In the data rows, 128 means zero.
The table, row by row:
[ 73 121 156 140 108 150 159 135 255 151 131 162 255 163 132  94 186 148
 128 118]
[ 64 108 183 138 125 156 133 131 255 147 144 139 251 148 110  96 197 131
 102 113]
[106  97 165 198 109 103 112 153 193 164 123  84 180 234 122 196 123 115
 126 140]
[155 144 161 196 117 170 146 149 252 139 154 117 163 111 163 115 180 255
 205  50]
[ 61 171 150 154 104 144 145 149 255 156 148 140 243 183 149 115 191 147
 143 147]
[149 149 129 181  81 139 162 123 255 119 160 111 179  86 139  83 181 235
 146  88]
[ 58 113 153 143 125 131  87 130 255 133 146 113 255 121 119 255 112 109
 172 119]
[202 126 147 227 144 122 123 144 141 132 134  91 160 165 136 166 132 187
 169  74]
[122  96 191 227 126 131 128 120 185 150 128  76 216 222 144 208 126  96
 106 145]
[132 164 140 163 122 168 148 121 255 130 134 143 195 130 140  97 231 222
 171  80]
[ 59 148 164 110 130 154 146 115 255  99 145 129 233 160 123 110 159 137
 132  97]
[104 158 101 162 121 105 108 136 214 113 128 166 215 132 165 255 140 110
 154 121]
[100 109 188 206  78 123 112 108 250 169 121  73 236 226 136 174 129 100
 138 112]
[122 138 138 148 132 161 159 150 237 120 154 131 198 123 165 120 179 216
 164 104]
[218  74 158 255 111 120 122 144  99 127 131  46 132 217 142 237 165 244
 176  42]
[ 71 153 183 130 107 126 165 134 255 119 153 156 255 154 120  82 160 118
 130 126]
[126 166 131 205 114 146 149 122 231 118 136 147 177 142 135 127 210 227
 137  92]
[104  94 174 154 120 114 118 135 224 128 144  94 198 201 135 174 145 127
 128 126]
[ 25 146 223 118 114 165 132 123 255 150 183 107 255 169 128 119 199 113
 127 136]
[231 175 107 206 129 105  76 164 134 133 129 131 133  89 183 255 116 219
 237  60]
[149 167 159 176 139 134 156 119 255 137 168 139 200 137 171  98 235 226
 173  50]
[ 34 155 155 133 135 151 135 145 255 138 151 131 255 147 130 102 192 135
 110 116]
[199 100 147 255 104 105 116 144 103 119 147  29 135 204 156 253 115 235
 192  50]
[212 181  92 199 117 144  72 148 127 114 136 103 125  77 163 255 123 228
 237  87]
[106  72 182 207  95 114 123 142 236 162 133  62 238 180 126 193 118 137
 121 153]
[ 14 138 142 157 113 151 138 148 255 120 142 162 255 145 118 130 151 140
 148 101]
[ 51 145 163 140 118 154 153 123 255 132 151 126 255 140 117 134 171 146
 143 137]
[ 41 151 201 122 119 135 155 109 255 159 171 154 255 162 152 109 184 127
 132 125]
[204 104 167 255 110 114 131 146 106 139 124  17 131 206 149 255 121 210
 191  57]
[ 77 152 132 140 107 157 155 134 255 123 155 157 255 169 131 127 173 158
  85 152]
[133 149 148 148 107 115  77 154 235 118 120 162 227 131 149 255 107 117
 219 118]
[ 16 133 184 139  97 151 175 136 255 113 130 145 255 169 125  91 211 123
 135 144]
[107  93 153 159 123 114 128 152 202 127 132  99 208 203 135 158 126 122
 143 104]
[232 168 117 193 130 115  82 145 132 126 145 129 144  69 167 236 140 252
 223  84]
[119  95 175 239 118 107 115 119 199 102 125  53 231 236  90 232 142 112
 137 116]
[102 159 126 151 119 110  76 118 238 140 123 158 228 127 115 255 121 110
 178 150]
Every row adds up 2 patterns from a hidden set, each pattern the same size and each with its own weight. Each row also carries a little noise. Patterns are numbered from 0, in the order they first appear below.
Rows drawn again from the table, each followed by the numbers of its patterns, largest weight first:
[106  97 165 198 109 103 112 153 193 164 123  84 180 234 122 196 123 115
 126 140] 0 1
[104 158 101 162 121 105 108 136 214 113 128 166 215 132 165 255 140 110
 154 121] 2 1
[ 14 138 142 157 113 151 138 148 255 120 142 162 255 145 118 130 151 140
 148 101] 3 1
[ 73 121 156 140 108 150 159 135 255 151 131 162 255 163 132  94 186 148
 128 118] 3 1
[ 25 146 223 118 114 165 132 123 255 150 183 107 255 169 128 119 199 113
 127 136] 1 3
[ 51 145 163 140 118 154 153 123 255 132 151 126 255 140 117 134 171 146
 143 137] 1 3
[ 58 113 153 143 125 131  87 130 255 133 146 113 255 121 119 255 112 109
 172 119] 1 2
[104  94 174 154 120 114 118 135 224 128 144  94 198 201 135 174 145 127
 128 126] 1 0
[218  74 158 255 111 120 122 144  99 127 131  46 132 217 142 237 165 244
 176  42] 0 4
[204 104 167 255 110 114 131 146 106 139 124  17 131 206 149 255 121 210
 191  57] 0 4
[119  95 175 239 118 107 115 119 199 102 125  53 231 236  90 232 142 112
 137 116] 0 1
[ 16 133 184 139  97 151 175 136 255 113 130 145 255 169 125  91 211 123
 135 144] 3 1
[149 149 129 181  81 139 162 123 255 119 160 111 179  86 139  83 181 235
 146  88] 3 4
[212 181  92 199 117 144  72 148 127 114 136 103 125  77 163 255 123 228
 237  87] 4 2
[ 61 171 150 154 104 144 145 149 255 156 148 140 243 183 149 115 191 147
 143 147] 3 1
[122 138 138 148 132 161 159 150 237 120 154 131 198 123 165 120 179 216
 164 104] 3 4
[100 109 188 206  78 123 112 108 250 169 121  73 236 226 136 174 129 100
 138 112] 1 0
[133 149 148 148 107 115  77 154 235 118 120 162 227 131 149 255 107 117
 219 118] 2 1
[199 100 147 255 104 105 116 144 103 119 147  29 135 204 156 253 115 235
 192  50] 0 4
[232 168 117 193 130 115  82 145 132 126 145 129 144  69 167 236 140 252
 223  84] 4 2
[102 159 126 151 119 110  76 118 238 140 123 158 228 127 115 255 121 110
 178 150] 2 1
[ 34 155 155 133 135 151 135 145 255 138 151 131 255 147 130 102 192 135
 110 116] 3 1
[202 126 147 227 144 122 123 144 141 132 134  91 160 165 136 166 132 187
 169  74] 4 0
[132 164 140 163 122 168 148 121 255 130 134 143 195 130 140  97 231 222
 171  80] 3 4
[ 71 153 183 130 107 126 165 134 255 119 153 156 255 154 120  82 160 118
 130 126] 1 3
[107  93 153 159 123 114 128 152 202 127 132  99 208 203 135 158 126 122
 143 104] 1 0
[231 175 107 206 129 105  76 164 134 133 129 131 133  89 183 255 116 219
 237  60] 4 2
[106  72 182 207  95 114 123 142 236 162 133  62 238 180 126 193 118 137
 121 153] 1 0
[122  96 191 227 126 131 128 120 185 150 128  76 216 222 144 208 126  96
 106 145] 0 1
[155 144 161 196 117 170 146 149 252 139 154 117 163 111 163 115 180 255
 205  50] 4 3
[149 167 159 176 139 134 156 119 255 137 168 139 200 137 171  98 235 226
 173  50] 3 4
[ 59 148 164 110 130 154 146 115 255  99 145 129 233 160 123 110 159 137
 132  97] 3 1
[126 166 131 205 114 146 149 122 231 118 136 147 177 142 135 127 210 227
 137  92] 3 4
[ 41 151 201 122 119 135 155 109 255 159 171 154 255 162 152 109 184 127
 132 125] 1 3
[ 64 108 183 138 125 156 133 131 255 147 144 139 251 148 110  96 197 131
 102 113] 1 3
[ 77 152 132 140 107 157 155 134 255 123 155 157 255 169 131 127 173 158
  85 152] 3 1
